In the data rows, zero lies at 4.5, halfway between 4 and 5.
Some points, each followed by its number:
[6 6 6 5 6 6 7 6 5 5 6 6 5 5 7 5] 0
[6 6 5 6 6 5 5 6 7 7 5 5 7 6 5 7] 1
[6 6 5 7 5 5 5 7 7 7 5 6 7 6 5 6] 2
[4 5 7 5 6 7 8 5 5 5 7 5 5 6 8 5] 3
[5 5 7 5 7 7 8 5 6 6 8 5 6 7 8 6] 4
[5 5 6 5 6 6 6 5 5 5 6 5 5 6 5 5] 5
[7 7 5 6 5 5 5 7 5 6 5 7 6 5 5 5] 6
[7 7 5 8 6 5 5 7 7 8 5 6 8 6 5 7] 7
[6 5 6 6 6 6 5 6 7 7 5 5 7 6 5 7] 8
[5 5 7 5 7 7 7 5 6 5 7 5 5 6 7 6] 9
[7 7 5 6 5 5 5 6 5 5 5 7 6 5 5 5] 10
[6 6 5 7 5 5 5 6 6 7 5 6 6 6 5 6] 11
[5 5 6 6 7 7 6 5 6 6 7 5 6 6 6 6] 12
[6 6 5 6 6 5 5 6 6 6 5 6 6 6 5 6] 13
[5 5 7 5 7 7 7 5 6 6 7 5 5 7 7 6] 14
[5 5 6 6 7 6 5 6 7 7 6 5 7 7 5 7] 15
[5 5 7 5 6 6 6 5 6 6 7 5 5 6 7 6] 16
[7 8 5 6 5 4 4 7 5 5 5 8 6 5 5 5] 17
[5 5 7 6 7 7 6 5 7 6 6 5 6 7 6 7] 18
[8 8 5 7 5 5 5 7 6 6 5 8 7 5 5 5] 19
[8 8 5 7 5 5 4 7 6 6 5 8 7 5 4 5] 20
[7 7 5 7 6 5 5 7 7 7 5 6 7 6 5 6] 21
[7 8 5 6 5 5 5 7 5 5 5 8 6 5 5 5] 22
[7 7 5 7 5 5 4 7 6 6 5 7 7 5 4 6] 23
[5 5 7 5 7 8 8 5 6 5 8 5 5 6 8 6] 24
[5 5 7 6 7 6 7 6 7 7 6 5 6 7 6 7] 25
[6 6 7 5 6 7 7 5 6 5 7 6 5 6 7 6] 26
[5 5 6 5 6 6 7 5 5 5 6 6 5 5 7 5] 27
[6 5 6 6 6 6 5 6 6 6 5 6 6 6 5 6] 28
[5 5 7 5 6 6 8 5 5 5 7 5 5 6 8 5] 29
[6 6 5 7 5 5 5 7 7 7 5 6 7 6 5 6] 30
[5 5 7 5 7 7 6 5 6 6 7 5 5 7 6 6] 31
[5 5 7 6 7 7 6 6 8 7 6 5 7 8 6 8] 32
[5 5 8 5 8 9 8 5 6 6 8 5 5 7 7 7] 33
[5 4 7 5 7 7 6 5 6 6 7 5 5 7 6 7] 34
[5 5 6 5 6 6 6 6 6 6 6 5 6 7 6 7] 35
[5 5 7 5 7 7 6 5 6 6 7 5 5 7 6 7] 36
[5 5 6 5 6 6 7 5 6 5 7 5 5 6 7 6] 37
[5 6 6 5 5 6 6 5 5 5 6 6 5 5 6 5] 38
[7 7 5 7 5 5 5 7 6 6 5 7 7 5 5 5] 39
[5 5 6 6 6 6 6 5 6 6 6 5 6 6 5 7] 40
[6 5 6 6 6 6 5 6 7 7 5 5 6 7 5 7] 41
[5 5 7 5 7 7 7 5 6 6 7 5 5 6 7 6] 42
[5 5 7 5 7 8 7 5 6 5 7 5 5 7 7 6] 43
[6 6 6 6 6 6 5 6 7 7 5 6 7 7 5 7] 44
[5 5 6 6 7 6 6 6 7 7 6 5 7 7 5 7] 45
[5 5 7 5 7 7 7 5 6 6 7 5 6 7 7 7] 46
[5 5 6 6 6 6 6 5 6 6 6 5 6 7 6 6] 47
[7 7 5 6 5 5 6 6 5 5 5 7 6 5 6 5] 48
[5 5 7 5 7 7 6 5 6 6 6 5 6 7 6 7] 49
[5 5 6 6 6 6 6 5 6 6 6 5 6 6 6 6] 50
[7 7 5 6 5 5 5 7 5 6 4 7 6 5 5 5] 51
[8 8 5 6 5 5 5 7 5 5 4 9 6 5 5 5] 52
[6 5 6 6 6 6 6 6 6 7 6 5 6 6 6 7] 53
[6 6 5 6 6 5 5 7 6 7 5 6 7 6 4 6] 54
[6 6 6 7 6 5 5 6 7 7 5 5 7 6 5 7] 55
[6 5 6 6 6 6 5 6 7 7 6 5 7 7 5 7] 56
[6 5 6 6 7 6 5 6 7 7 6 5 7 7 5 8] 57
[5 5 7 5 7 7 7 5 6 6 7 5 5 7 6 7] 58
[6 5 6 6 6 6 5 6 6 6 6 5 6 6 5 6] 59
[6 6 6 6 6 6 5 6 7 6 5 5 6 6 5 6] 60
[5 5 8 6 8 8 7 5 7 6 7 5 6 8 7 7] 61
[5 5 6 6 7 6 6 5 7 7 6 5 6 7 6 7] 62
[6 6 7 6 7 7 6 6 6 6 6 6 6 7 6 6] 63
[6 6 6 6 6 6 6 6 6 6 6 6 6 6 6 6] 64
[8 8 5 7 5 5 5 7 6 6 5 8 7 5 5 5] 65
[5 5 7 5 7 7 6 5 6 6 7 5 6 7 6 6] 66
[5 5 6 6 6 6 6 5 6 6 6 5 6 6 6 6] 67
[6 6 7 6 7 7 6 6 6 6 7 6 6 6 6 6] 68
[5 5 6 5 6 6 6 5 6 6 6 5 5 6 6 6] 69
[6 6 6 6 6 6 5 6 7 6 5 6 6 6 5 7] 70
[7 7 5 7 6 5 5 7 6 7 5 6 7 6 5 6] 71
[7 7 5 6 5 5 5 7 6 6 5 7 6 5 5 5] 72
[7 8 5 7 5 4 4 7 6 6 5 8 6 5 5 5] 73
[5 5 6 5 6 7 6 5 6 5 6 5 5 6 6 6] 74
[6 6 5 7 6 5 5 7 7 7 5 6 7 7 5 7] 75
[8 8 5 7 5 5 5 8 6 7 5 8 7 5 5 6] 76
[6 6 5 6 5 5 5 6 5 5 5 7 5 5 5 5] 77
[6 6 5 7 6 5 5 6 7 7 5 6 7 6 5 6] 78
[6 6 5 6 5 5 5 6 6 6 5 6 6 5 6 5] 79
[7 6 5 7 6 5 5 7 6 6 5 6 6 6 5 6] 80
[5 4 7 5 6 6 7 5 5 5 7 5 5 6 7 6] 81
[5 5 6 6 7 6 5 6 7 7 6 5 7 7 5 7] 82
[7 6 5 7 6 5 5 7 6 7 5 7 7 6 5 6] 83
[6 6 6 7 6 6 6 7 6 7 6 6 7 6 6 6] 84
[6 6 6 6 6 7 6 6 5 5 6 6 5 6 5 5] 85
[7 7 5 7 5 5 4 7 6 6 5 7 6 5 4 5] 86
[6 6 5 6 6 5 5 6 6 6 5 6 6 6 5 6] 87
[5 4 6 5 6 6 7 4 5 5 7 5 5 6 7 5] 88
[5 4 6 5 6 6 7 5 5 5 7 5 5 5 7 5] 89
[5 5 6 6 6 5 5 6 7 7 5 5 6 6 5 6] 90
[7 8 5 6 6 5 5 7 6 6 5 8 6 6 5 5] 91
[6 6 6 6 7 7 6 6 6 6 6 6 6 7 6 6] 92
[6 5 7 6 7 7 6 6 8 7 6 5 7 8 6 8] 93
[6 6 5 7 6 5 5 7 7 7 5 6 7 6 5 7] 94
[7 7 5 7 5 5 5 7 6 6 5 7 7 5 5 5] 95
[7 7 5 7 6 6 5 7 6 6 5 7 7 6 5 6] 96
[6 6 5 7 6 5 5 7 7 7 5 6 7 6 5 6] 97
[5 5 7 6 7 6 6 5 7 7 6 5 6 7 6 7] 98
[7 7 6 7 6 6 5 7 7 7 5 7 7 6 5 7] 99
[7 8 5 6 4 4 5 7 5 5 5 8 6 5 5 5] 100
[6 6 6 6 5 5 5 6 5 6 5 6 6 6 5 6] 101
[7 7 5 7 6 5 5 7 7 7 5 7 7 6 5 6] 102
[5 5 7 5 7 8 6 5 6 6 7 5 6 7 6 6] 103
New points follow, each followed by the number of its nearest point above by angle.
[5 5 7 5 7 7 7 5 6 5 7 4 5 6 7 6] -> 9
[7 7 5 7 6 5 5 7 7 7 5 7 7 6 5 6] -> 102
[6 6 6 5 6 6 6 6 5 5 6 6 5 6 5 6] -> 85
[5 5 7 5 7 7 6 5 6 6 6 4 6 7 6 7] -> 49
[7 6 5 7 5 5 5 7 6 6 5 6 6 6 5 6] -> 80
[7 7 5 7 5 5 5 7 7 7 5 7 7 6 5 6] -> 102
[7 7 6 6 6 5 5 6 5 5 5 7 6 5 5 5] -> 10
[6 5 6 6 6 6 5 6 7 7 5 5 7 6 5 7] -> 8
[8 8 5 7 6 5 5 7 6 6 5 8 6 6 5 6] -> 91
[7 7 5 7 5 5 5 7 6 7 5 6 7 6 5 6] -> 71
[6 6 5 7 6 5 5 7 7 7 5 6 7 6 5 6] -> 97
[6 6 6 6 6 6 6 6 6 6 6 6 6 6 6 6] -> 64
[7 7 5 7 5 5 5 7 7 7 5 7 7 6 5 6] -> 102
[6 6 6 5 6 6 6 5 5 5 6 6 5 6 6 6] -> 26
[5 5 6 6 6 6 5 6 6 6 6 5 6 6 5 6] -> 59
[7 7 5 6 5 5 6 7 5 5 5 7 5 5 6 5] -> 48
[6 6 6 7 6 5 5 6 7 7 5 6 7 6 5 7] -> 55
[7 7 5 6 5 5 5 6 5 5 5 7 6 5 5 5] -> 10
[5 5 6 5 6 6 6 6 6 5 6 5 6 6 6 6] -> 35
[5 5 8 5 7 8 7 5 6 6 7 5 6 7 7 7] -> 46
[6 6 7 5 7 7 6 6 6 5 7 6 5 6 6 6] -> 68
[6 6 6 5 6 6 7 5 5 5 6 6 5 6 7 5] -> 0
[5 5 7 5 7 7 6 5 6 6 7 5 5 7 6 6] -> 31
[6 6 6 7 6 5 5 6 7 7 5 5 7 6 5 7] -> 55
[7 7 5 7 6 5 5 8 7 7 5 7 7 6 5 6] -> 102
[5 4 7 5 6 7 7 5 5 5 7 5 5 6 8 6] -> 81
[7 7 5 6 5 5 5 7 6 6 5 7 6 5 5 5] -> 72
[8 8 5 7 5 5 5 8 6 7 5 8 7 5 4 6] -> 76
[6 6 6 6 6 6 5 6 6 6 5 6 6 6 5 6] -> 28
[6 6 6 6 6 6 5 6 6 6 6 5 6 6 5 6] -> 59
[7 7 5 8 5 5 5 7 7 7 5 6 8 6 5 7] -> 7
[5 5 6 6 7 6 6 5 7 7 6 5 6 7 5 7] -> 62
[5 5 7 6 7 7 6 6 7 6 6 5 6 7 6 7] -> 18
[6 6 6 7 6 5 5 6 7 7 5 5 7 7 5 7] -> 55
[6 6 6 6 6 6 6 6 6 6 6 6 6 6 6 6] -> 64
[5 5 6 5 6 6 7 5 6 6 7 5 6 6 7 6] -> 4
[6 6 5 7 6 5 5 7 7 7 5 6 7 6 5 7] -> 94
[6 6 6 7 6 5 5 6 7 7 5 5 7 6 5 7] -> 55
[5 5 7 6 7 6 6 5 7 7 6 5 6 7 6 7] -> 98
[7 7 5 7 5 5 5 7 7 7 5 6 7 6 5 6] -> 21
[5 5 7 5 7 7 7 5 6 6 7 4 5 6 7 6] -> 42
[5 5 6 5 6 7 6 5 6 5 6 5 5 6 6 6] -> 74
[7 6 6 7 6 6 5 7 7 7 6 6 7 6 5 7] -> 99
[5 5 7 5 6 6 8 4 5 5 7 4 5 6 8 5] -> 29
[6 5 6 6 6 6 6 6 6 6 6 5 6 6 6 6] -> 53
[6 6 6 6 6 6 6 6 5 5 6 6 5 6 6 5] -> 85
[6 6 6 6 6 6 6 6 6 7 6 5 7 6 6 6] -> 84
[5 5 6 5 6 6 6 5 6 6 6 5 5 6 6 6] -> 69
[7 7 6 6 5 5 6 6 5 6 6 7 6 5 6 5] -> 48
[6 6 6 6 6 5 5 6 6 6 6 6 6 6 6 6] -> 64
[5 5 6 6 7 6 6 5 7 7 6 5 6 7 5 7] -> 62
[7 7 5 7 5 5 5 7 5 6 4 7 6 5 5 5] -> 51
[6 6 6 6 7 7 6 6 7 6 6 6 6 7 6 7] -> 92
[5 5 6 5 6 6 7 5 6 5 7 5 5 6 7 6] -> 37
[7 7 5 6 5 5 5 7 5 6 5 7 6 5 5 5] -> 6
[6 6 6 6 5 6 6 6 6 6 6 6 6 5 6 6] -> 64
[5 5 6 6 6 6 5 6 7 7 5 5 6 7 5 7] -> 41
[7 7 6 7 6 6 6 7 6 6 6 7 6 6 6 6] -> 64
[6 7 5 6 6 5 5 6 6 5 5 7 6 6 5 5] -> 91
[5 5 8 5 8 8 8 5 6 6 8 4 5 7 7 7] -> 33
[6 6 6 7 7 6 6 6 7 7 6 6 7 7 6 7] -> 64
[5 5 7 5 7 7 7 5 6 6 7 5 5 7 7 6] -> 14
[5 5 6 6 6 6 5 6 7 7 5 5 6 7 5 7] -> 41
[5 5 7 5 7 7 6 5 6 6 7 5 5 7 6 6] -> 31
[5 5 6 6 7 6 6 6 7 7 6 5 6 7 5 7] -> 45
[7 6 6 7 6 5 5 7 7 7 5 6 7 7 5 7] -> 75
[7 6 5 7 6 5 5 7 7 7 5 6 7 6 5 7] -> 94
[6 5 6 6 6 6 5 6 7 7 6 5 7 7 5 7] -> 56
[8 8 5 6 5 4 5 7 5 5 4 9 6 5 5 5] -> 52
[6 6 7 6 6 7 7 6 6 5 7 6 5 6 7 6] -> 26
[5 5 6 6 6 6 5 6 6 6 6 5 6 6 5 6] -> 59
[5 5 7 5 7 7 7 5 6 5 7 5 5 6 7 6] -> 9
[6 5 6 7 6 6 5 6 7 7 6 5 7 7 5 7] -> 56
[6 6 6 6 6 6 6 6 6 6 6 5 6 6 7 6] -> 64
[6 6 6 6 6 6 7 6 5 5 6 6 5 5 7 5] -> 0
[6 6 6 7 6 6 5 6 7 7 5 5 7 6 5 7] -> 55
[6 6 6 6 6 6 6 6 6 6 6 6 6 6 5 6] -> 64
[6 5 6 6 6 6 5 6 7 7 6 5 7 7 5 7] -> 56
[6 6 7 6 7 7 7 6 6 6 7 6 6 6 6 6] -> 68
[5 5 7 5 7 7 6 5 6 6 7 5 5 6 6 6] -> 31
[6 6 5 7 6 5 5 7 7 7 5 6 7 6 5 6] -> 97
[6 6 6 6 6 5 6 6 6 6 6 5 6 6 6 6] -> 64
[7 7 5 7 5 5 5 8 6 7 5 7 7 5 5 6] -> 76
[6 6 6 6 6 6 7 6 5 5 6 6 5 5 7 5] -> 0
